M: a few groups of rows, each row roughly a mix of its group's hidden directions:
M (148 x 11):
[[ 48 -25 -42  27   5  21 -43  20 -20 -33  -7]
 [-22   3  27 -32 -59  27  -8  19  15   7 -51]
 [ 34 -12 -17  10  47 -22 -46 -51  -2 -19   9]
 [-43 -12  15 -34 -71  11  -1  32  -7  -3 -11]
 [  8 -15 -37  29  65  24 -20  -1  11 -28 -33]
 [ 18  15 -12 -24   7   1  57  14  61  29  21]
 [ 25  51  14 -25  31 -22  46  34  16   5  26]
 [ 31  -4 -20 -37  25  47  30  12   8 -54   7]
 [ 12  -1 -29 -24  25  57   5  27 -39 -44   1]
 [ -6  12  69  11 -33  22  29  39  -1  24   6]
 [-51  17  -8  14  11 -12  32 -19 -34 -52  33]
 [ 26  -3 -36  16   7  19  -8 -48  19 -64 -13]
 [-22  25  -5  30  27  19  39 -17 -41 -48 -26]
 [ 43 -32   4   3 -30 -27   8  47 -36   8 -39]
 [ -1  16 -20 -37 -38  37  57   8  30  -6  24]
 [  5 -28  -4  29 -23  22 -55  18 -16  57  10]
 [ 51  -5 -43  -5 -21  24  11 -16   8  24  56]
 [-37 -13 -47 -45 -21  24 -24  26   0  36  17]
 [-25  32  -4  10  18 -15  27 -55 -52   6 -30]
 [ 50  40  -1 -32  43  34  10  34   9  -4 -15]
 [ 27  10   8 -21 -31 -40 -50 -54  -5  -5  18]
 [ 17 -34  33  28 -23   7  24   7 -46  54   7]
 [  8  18 -24 -81 -27  13  -6 -24   4  15  20]
 [-41  25 -12 -15  32  -9  -8 -38  32   8  58]
 [-10  48  23  -2 -25 -24  61   9  37 -12  15]
 [-12   7  48  21 -27 -32  -8   3 -41  27  51]
 [-22 -34  -9  31   1  61 -46   7 -22 -23   9]
 [-17  26 -23  29 -35 -32 -52   3  18  32  31]
 [-29  42  18  12  52 -21  -6  41 -23 -28 -19]
 [-26  18 -31   9  34 -53  -1  40  -5 -15  43]
 [-19 -22 -10   1  -2   6 -53  37  20 -57 -28]
 [-21 -20  -1   2  41 -18 -13  32  50 -41 -37]
 [-63  -7 -30 -14 -32   4  29  46  11  -5 -21]
 [-25  50   7 -33  17 -16  30 -55 -31   0  -9]
 [ 12  28   2 -20 -46 -14  60 -16  35 -20  24]
 [ 25  12 -38   1  16  -2 -19  41 -61 -33 -16]
 [ 12  -5 -31  21  52 -19  14  52 -14 -31 -30]
 [ -1 -23   1  34  31  32 -52 -40  27  21  21]
 [ -7  49  18  -1 -45  11 -36  12  -3  36 -45]
 [-29  28 -13  -2 -12  30 -10  12  26 -76 -15]
 [  7 -32  27 -29  24  14   7  69  16  33   9]
 [  2  72  10  -3  -2 -18 -33 -34 -24  13  34]
 [-11  26  35  -1   7  12  33 -58  55   2   0]
 [ -9 -27  30  36  71 -33   1   3 -23   6   6]
 [ 52   1 -13   0  51 -44  25   6 -32  -8  22]
 [-23  22 -10 -67  15 -14  45 -29   9 -24 -11]
 [ -4  54 -31 -27  -7  -8 -50 -32  31  15  15]
 [ -1  16  17  62 -14  40 -45  25 -16   3  26]
 [  3  10  -4 -28 -20 -45 -39  -3  16 -61 -29]
 [-29 -14 -22  -4  18 -39  65 -14 -17   8 -39]
 [ 27 -38 -41  -3  39  16 -29 -36  27 -12 -33]
 [ -9  65 -26 -18  16 -33   6 -17 -45  12  25]
 [ 45  -4 -29 -61  -2 -50  -7   6 -12 -10 -15]
 [  6  -6 -10 -48 -70  31   8  26  17   5 -17]
 [-21  22  15   5 -10  14  54 -57  24 -36  10]
 [ -7   3   8  56 -18  34  67  -5   3 -17  10]
 [-38 -47  28  15 -24  12 -56   4   5  33  -7]
 [ 59  -3  -1  18  -5  -4 -53  20 -11   6 -50]
 [ 49 -19  14  36  18  -8   2 -50 -36  29 -20]
 [-17  58   6 -35  20 -14  44  21 -14  -6  39]
 [-62  35  25   9  24   0 -33  45   5 -12  -3]
 [ 12 -42  35  33 -18 -14  24  35 -55  12  -1]
 [-23  29  27  51  -2  26 -18 -46   9 -25  34]
 [  7 -21 -32 -34  45  -8  22   9  31 -53  25]
 [-12  22 -22   0  15 -73  53   3  -4   9   1]
 [-21  20  -3 -49   1  20  34  40   5  57   3]
 [ -5  18  -6  14 -34  -2 -77  21   8  12 -37]
 [ -7  -7  11  59   1  -5 -32 -19 -13 -64 -18]
 [  9   7  -4  35  27   3  -1 -30 -59 -49 -29]
 [ 21 -14  -5  -8 -56   4   4   2  19  68  29]
 [  7  61 -12 -33 -12 -16 -24 -34  25 -43  -6]
 [-34  45  37 -14 -31  -4  49  11  -9 -15  34]
 [  3  25  -3 -31  11 -31  13  18  80  -2  -8]
 [  3 -12  19 -52 -32  44  29  42  28   2 -11]
 [ 13 -38   2 -14  13 -21  50  62   8  26  12]
 [ 25  31 -22  19  59  13   2 -26  16  -8  51]
 [-15   5 -10  -1  32 -28  62 -24 -44   4 -34]
 [ -2  19  57  19  -2  22 -18 -21 -36  55  13]
 [-37  36 -16  61  -8 -37  -2 -25 -26  15  -6]
 [ 35  10  43 -50   6 -19  13  22  27  22  42]
 [ -9 -39   8  52 -19  44 -38  -6 -17  25 -25]
 [ 28  -5   0  -6  21 -36  50  64 -20  -1  -7]
 [-37  12  35 -23   1  18   8 -13  76   6   6]
 [ 42   4  13   4   0 -26  -6  60  19  17  52]
 [-28  15  40  63  11   5 -27  15 -20 -22  34]
 [  1  41  -4 -32  13  29  11  37   5 -53  40]
 [ 19 -16 -37 -52 -28 -58  -5  -7   3  26  11]
 [-15   2 -23  83 -16  -4 -19  24   8 -27   1]
 [  6  -7 -34  -9  35  28 -26 -37  35  50  23]
 [ -1  34  -2 -38 -19 -30  32  56  29  27   9]
 [  1 -83  11   6 -12 -35 -10 -12 -18 -21 -17]
 [-38   5  -1   0   2  -8  20   1 -48  74   2]
 [-34   1  -8 -29 -10 -43 -45 -35  36   6  32]
 [ 67   6 -30 -24  37 -26  26 -22 -17 -16   4]
 [-47  52  34  29  -8  -5 -15   3 -28 -11 -39]
 [ 24  42 -33   9  64  24  34 -10  -5 -12   2]
 [-27  31   0 -23  10   3  14   4  71   0  45]
 [ 23   5 -24 -17 -17   3  82  25 -19  -8  -9]
 [  0  -7  31  27  32 -48 -12   4 -38  50 -23]
 [  4   2 -33 -44  14  16  49  25 -11  42 -36]
 [  1  54 -20  17  23  40  10  35  -4  49  16]
 [-27  26  -6  -3  17   2 -80  21  30   8 -11]
 [ 20 -27  39  -1  49   8  -3  -8 -16 -14 -64]
 [  2 -10  -9 -20  -2 -69 -50  14  27 -22 -21]
 [-32  34  -9 -13 -58 -38  -8   7 -29 -38  -4]
 [ -8 -22   3  47 -41  20  22  -1  15 -64  -3]
 [  9  18  10 -17  -9 -47  -1 -20  -7 -77 -14]
 [  7  23 -33 -32   0  16  47   0 -52 -12 -41]
 [  4  55   0  -3   1  22  38 -11  26 -18  60]
 [-44 -20  28   8   5  -9  52 -12 -24 -10  53]
 [-39  -9  28  21   2 -51  25   4 -41 -22 -37]
 [ 25  24 -12 -21  -5 -55  17  15  -8 -59 -28]
 [  9   7  18  10 -10  10  57  11  -8  48  57]
 [ 52 -26   7 -31  19  14  17  50  22 -35  16]
 [  0   6  14  11 -48  30  22 -23 -35 -10  62]
 [ 33  17 -30  41  -6 -22 -44 -12  16 -54   2]
 [-41  12   9  51  -2 -46 -33   0 -39  20   0]
 [-28   5 -13 -10  17  -8  32  -4  -8  51  67]
 [-17  10   1  80 -10  33 -31   3 -26 -11  -3]
 [ 46  29  22  13  16  58  37 -27 -17  -8   1]
 [ 51 -25 -21  29  10   1 -10  33  17 -60  -5]
 [ 28  -7  14 -50  22  -4  -5  22  59  30 -26]
 [ -8  16 -18 -32  53  -7 -30  42  44 -18   9]
 [-12  31  17  15 -16  17  71 -18  32  22  23]
 [ 30  35  19  11   2  11 -35 -39  26  54 -24]
 [ 43 -16 -16 -41  20 -64  31   3   6  14  -2]
 [-10 -35  -1 -45 -37   9  20  20  -1 -46 -44]
 [-13  13  -8  -3 -11 -16 -46 -48   9 -64 -18]
 [-21  23  23 -35 -66 -16  40  11  17  -2  17]
 [-14  23  36 -14  53 -19 -17  40  14   0 -47]
 [ -9  -5  24 -47  -9 -44  16 -45  31  37 -13]
 [-42  -1  23 -16  12 -37 -35  20  56  27 -11]
 [-15 -42  -9  17 -29  10 -39   9  -3  69  -4]
 [  9  11  56   9   4  53 -12 -41  -1 -36 -17]
 [ 39 -25  34 -13  -5  27  22 -53  13 -40 -20]
 [ 22  -5 -16 -67 -39   0  20  18  -3  17  43]
 [  0 -22  43  16 -26 -22 -62 -43  -4   1  13]
 [ 47 -47   3  -2  44 -29  -4 -15 -16   3 -44]
 [ 10 -15 -20 -11  22 -88  19   4   4  -4 -16]
 [-18  33   3   2  36  16 -55 -33 -51   1  -5]
 [-28   4  22 -24  19  54  45  38 -31   4  14]
 [ 46   0  -4  33  11  54  26  12 -43   2 -28]
 [ -2  22   7  -1 -19  20  71 -31  -3  45  20]
 [-47 -14  25   6 -73  25  -8  -7  13 -19   4]
 [ 11 -18  -1  14 -55 -19  38   3  -8 -60 -22]
 [-33  21 -15 -38 -22  -9 -23 -43  38  24  37]
 [ -5 -17  16   2 -56 -16  -2 -22 -69 -14 -15]
 [-61  13  44  24  32  10 -15  41 -10  -4  10]]
the two rows of each list that fit no group, in list order (the others fit one group, some only roughly):
- j932: [-28 -51 -51  -9 -20  24 -14  37  19  25 -11]
- j638: [-17 -21  68  21  -7  41   9   3 -17  39 -16]
- j802: [ 65 -29  26   7 -27  26 -26 -12 -15  34 -17]
- j77: [  4  -2  45   0  23 -40 -27  31  46 -34 -23]
- j641: [ -6  24 -16 -26  66   1 -28  -1  10  42 -33]
- j253: [ 21  -2  48  38  25 -15  36   9 -27  -5 -50]
- j566: [ -6  11 -13 -30 -35 -51   0 -58  22  24  15]
- j892: [-31  -9   1   9 -53 -31   1  29   6  50  38]
- j457: [ 13 -12  17  36  -9 -47  15 -34 -38  25 -45]
- j850: [ 12 -59 -48  37  -8  -8 -15  14  10 -15 -39]
- j511: [-22   2  -6  29 -54 -34  15  -5 -31  38  40]
 : j253, j566
- j118: [ 13 -34  23 -41 -15 -30  31   9  40  31 -37]
- j783: [-44  18 -66  21   9 -30  15   7 -35  -4 -12]
- j676: [-61  10  41  -2  -5  42  29   8  12 -36   9]
- j669: [-27  45 -20  13   6 -11  -4 -10 -57  50  17]
- j674: [ 29 -14 -18 -71   6  30  16  -3  19  40  -8]
- j55: [ 11 -31  58   6 -27  24  -3  27  35  25 -36]
- j830: [  3 -16 -60  34  30  34 -34  13  -1   9 -34]
- j750: [-23 -29  56  13  -4  43  41 -16  18  -1  30]
- j891: [-29 -19 -16  32  58  -4 -36   8 -10 -19  46]
- j920: [ 44 -28   7  -2  28 -73   3  17 -16 -15   6]
- j390: [-29 -12  22 -32 -27  45 -40 -23  10  46   4]
- j857: [ 11 -22   7  15  47 -25  12  45 -32 -44  29]
- j757: [-13  32  54  16   9  34  48  13  -1   0  40]
 : j674, j857
- j157: [ 43 -33   4 -21 -35 -29  25  19 -29 -30 -38]
- j835: [-38   3  61   7  25  41  39 -12  15  -3  14]
- j644: [-19   1  29  54 -36  12 -24  48  18  28 -11]
- j660: [ 24  13 -17 -15  40 -18  32   2 -54  49 -14]
- j488: [ 12   1 -28  -7 -41 -29  59  32 -26  10  31]
- j121: [ 22 -43  14 -31 -45  50  37 -13   8  -5  -6]
- j146: [-35  38   9  12  39   5 -51 -33  37   4 -13]
- j612: [ 35 -34  -8  25  14 -14   7 -29 -68  21 -16]
- j849: [-21 -17  -1   5  -3  17  52  70 -18  25  -9]
- j914: [  2  56   7   7  18  -9  12  34 -23  43  47]
- j823: [-15  -3   3 -29 -40 -48 -32 -51  -2  -5  32]
- j897: [-22  41 -12  13  24 -64 -24 -37  -9  22   2]
- j267: [ 30  -2 -24   8  65 -38 -40 -22  17   7  -1]
- j661: [ 44 -29   6 -54 -17 -25  36 -30  14 -23   7]
 : j644, j897
- j231: [ -6  -3  85  22  -3   9  16 -30  23  11 -10]
- j873: [-30 -17  49 -18 -45 -38  18   0 -10 -43  -6]
- j977: [ -2 -10 -51  -8 -20 -49  48   6 -27  22 -23]
- j50: [ -8  55 -40  12  -1 -47 -12 -35  -3 -35   5]
- j209: [ 30 -13   0  27  15   3 -37  42 -55  37 -15]
- j18: [ 59  -5 -15  11  30  32 -38 -35 -10 -29  18]
- j96: [-27   2 -51 -25 -39   9 -27   3  48 -18  27]
- j883: [ 62 -33 -29   6  -9 -13  -1 -43  -2 -25  32]
- j206: [-25 -35  28 -24 -49 -50  35   2  -3 -10  12]
- j285: [ 18  45   7  12   3  23  13 -34   1 -34  65]
 : j977, j18
- j617: [  1 -10  38  21  20 -18  43 -34 -34 -28 -46]
- j314: [-10  22 -44   8  48   6 -21  21 -29 -53  17]
- j32: [-38  17  26  12 -27  44 -33 -30 -13 -28 -39]
- j432: [-60  40   8  14   9 -15  51 -22 -24   7 -10]
- j394: [-36  13   7   9   6   5  34  63  20   7 -50]
- j329: [ -1  34   7 -11  32  10 -35  25  31  -5  67]
- j30: [-13 -37 -27 -22 -58 -36  -6  34  -8  23  20]
- j953: [ 27  39   6  -9 -10 -26 -24  11  55 -45  29]
- j237: [ -6 -10 -51  35  30 -24 -25 -29   8 -52  -8]
- j543: [ -8   5   6 -11  50  33  22  53 -36  13 -32]
- j797: [  7  -8 -46 -28 -31  -3  -7 -15   8 -38 -63]
- j534: [ 13 -52  10 -20   7  50  18  47  18 -30   0]
 : j237, j543
- j997: [ 25 -48   5 -43 -16 -25 -35  13  10 -47 -16]
- j839: [ 37  13  22  11   9  -9   6  39 -38  60  28]
- j903: [ -7  18 -31  35  13 -11 -20  32 -35  14  63]
- j649: [ 22 -19  31 -42 -16 -10 -15  -6  72   1  16]
- j933: [ -3  37 -25  57   9  16  -7 -18 -46 -40  -7]
- j525: [ 26  51  -8  32 -13  21  46 -35 -17   0  32]
- j907: [-13 -16 -48 -10   1   5 -60  -2  49   6 -27]
- j69: [ 20   3 -42 -31 -27   4  -2 -57 -10 -42 -26]
- j930: [ 11  32  16 -12  21 -49  19  47  -7   6 -51]
- j413: [ 36 -17  38  -6 -31  53  11  -3  39 -33   2]
 : j997, j413
- j521: [ -5  37 -34  44  20 -34  24  -9 -38 -40  -2]
- j947: [ 32  28  19  11  29  50 -10  15 -54 -28  10]
- j182: [-77  -5 -12 -23 -20  20   4 -16  -3  39 -20]
- j218: [-20   8   2  -9  23   1  65  61 -11   3  23]
- j51: [ 17   3  49 -28 -58  -5   5 -13   9 -38 -33]
- j860: [ 29 -24  -5  33 -32  30 -37 -59  14 -11   3]
- j765: [-24   8  21   5 -36   7 -38 -34 -20  43  49]
- j912: [ 25  31 -10   2  27 -10  34  50  -3 -48  35]
- j349: [ 10  10  16 -30 -30 -15  15 -61  -1 -54  20]
- j166: [  7  -6  37 -55 -20 -39  32  -3 -32  18  29]
- j938: [-45  24 -44 -34   6 -23  21 -19 -38  34  -3]
- j49: [-30 -19  24 -16 -39 -31 -14 -54 -24 -19  33]
 : j860, j166
- j370: [-16  22   8 -21  -3 -13  -7 -84   0 -11 -33]
- j106: [-37 -42 -43  -1 -29 -16 -31  29  -8  -6  41]
- j952: [ -1  -5  25  40  29 -21  11 -22  10  72  16]
- j331: [ 20 -43 -11 -27  42  -3  31 -42  33  15 -28]
- j744: [-43  45  10   8  12  49  12 -17 -49 -13   2]
- j43: [-48   3 -23  16 -25  34 -38 -19  18 -42  29]
- j283: [ 40   9 -44 -10 -12  27 -27  31  11 -43 -38]
- j998: [-12 -49  31   8   9  -1  55  22   1  45 -23]
- j844: [ 31   7 -48 -19  58  20 -25 -32  17  -3 -17]
- j728: [ 36  28 -50 -55  23 -20   8  17  -7 -25  -7]
 : j331, j283
- j501: [ -8 -44   5 -14   7  68  14  49 -12  10   1]
- j116: [ 19  16   5  27 -75 -30  23   7 -17 -28   9]
- j433: [-19 -16 -30  32  -1 -41 -62   5  25  30 -10]
- j692: [ 32  33   7  25   4 -32  13   5  -7 -74  16]
- j5: [  2 -30 -13  44  31  -5  50   2 -31 -16 -44]
- j306: [ 48  16  -7 -15 -56  16  28 -39   8  24 -23]
- j913: [ -1   9  32   0  76 -20  -3 -19  38  15 -20]
- j143: [ 21  59 -10 -26 -14  38  48 -17   5 -27 -10]
- j877: [  6   6  46 -35  22  16  51  29 -22  28  28]
- j42: [  5 -37 -27  60 -30  -4 -46 -11  15  17 -17]
- j798: [  9 -47 -17  67  -8  22 -21  18   0 -22 -28]
 : j116, j433
- j162: [ 16 -35  -2 -35 -58  41  28  -1 -10 -21 -25]
- j755: [-52  -4  43 -20 -22 -17 -32   3  22  40 -28]
- j865: [  9  -8  10 -25 -12 -31  14  59  54  14  30]
- j88: [  3  -8 -23 -48  69 -33  -2 -14   9 -22  -4]
- j859: [-15 -22 -56  13  19 -45   6  36 -34 -26  -8]
- j509: [-42  22  46 -34  -1  45   9 -37 -12  23  -2]
- j833: [-11  27 -14   2  51  34  18   7  -4 -55  37]
- j398: [ 6 13 12 14 33 -9 26 -6 60 58 14]
- j23: [  9  27  40  28  15   8  -5 -50 -30   6 -52]
- j256: [ 37   5  20 -27 -16  12  17  36  58  20  37]
- j411: [-54 -24 -27 -27  -5  50  34  31   0   3   2]
 : j88, j256
